The same turns and mirrors carry the whole set onto itself and the rows of a family onto each other. Which other rows belong to the same family as each row named below? List them in the order they appear above.
These 18 rows form 3 families of 6 rows each.
j_187: [-32.5  -1.6  -8.3   7.1  -7.3 -16.9   6.6 -20.9   6.5]
j_109: [ -0.7  -7.8   9.7 -12.8   9.7 -12.8  14.7 -24.5  25.2]
j_144: [-22.9   3.5 -23.8  19.7 -27.8  21.5 -10.1  -4.8  -8.2]
j_843: [ -8.5 -14.4  22.4 -21.4   4.0   7.1  26.9 -16.7   9.1]
j_732: [ 19.5  13.1  19.0  -2.1  23.8  25.5   3.5 -26.8 -18.7]
j_726: [  6.0   1.1  27.2 -14.1  24.6   5.3  18.5 -29.1  -2.8]
j_349: [-35.2  -8.1 -18.1  10.5 -26.5   2.7   3.0  -9.4   4.9]
j_810: [ -7.7 -21.2  -0.3 -14.5 -16.4   8.5  15.4  -5.6  30.4]
j_7: [  5.2  -7.8   4.5  -7.7 -17.6  51.7   8.2   4.0  -8.2]
j_573: [  2.3 -15.0 -12.7  -2.4 -27.8  37.0   1.8   6.0  14.4]
j_831: [ 22.6   4.5 -12.5  12.3 -11.6  45.6 -13.0  -2.7  -3.4]
j_146: [ -8.9 -20.3  11.6 -19.0 -18.0  31.0  22.5   0.1   6.6]
j_426: [ 18.2  12.7   9.0   1.1  27.8  -4.3   0.1 -34.2   6.6]
j_495: [-10.0  17.7 -20.0  27.7 -10.3  19.3 -17.6 -15.8 -19.5]
j_672: [ 18.5   8.6   8.4   1.5   2.3  49.6  -2.0  -9.0 -23.0]
j_354: [ -8.7  21.7 -13.3  27.2   7.8   0.4 -14.5 -28.6 -17.2]
j_785: [-20.9  12.3  -5.2  15.2   9.5 -17.4  -0.5 -32.4  -4.8]
j_346: [ 31.1  17.7  -2.7  12.8  17.5  25.2 -14.7 -21.8  -7.3]

The rest of the family of j_831: j_109, j_810, j_573, j_426, j_346
The rest of the family of j_144: j_187, j_349, j_495, j_354, j_785
The rest of the family of j_146: j_843, j_732, j_726, j_7, j_672

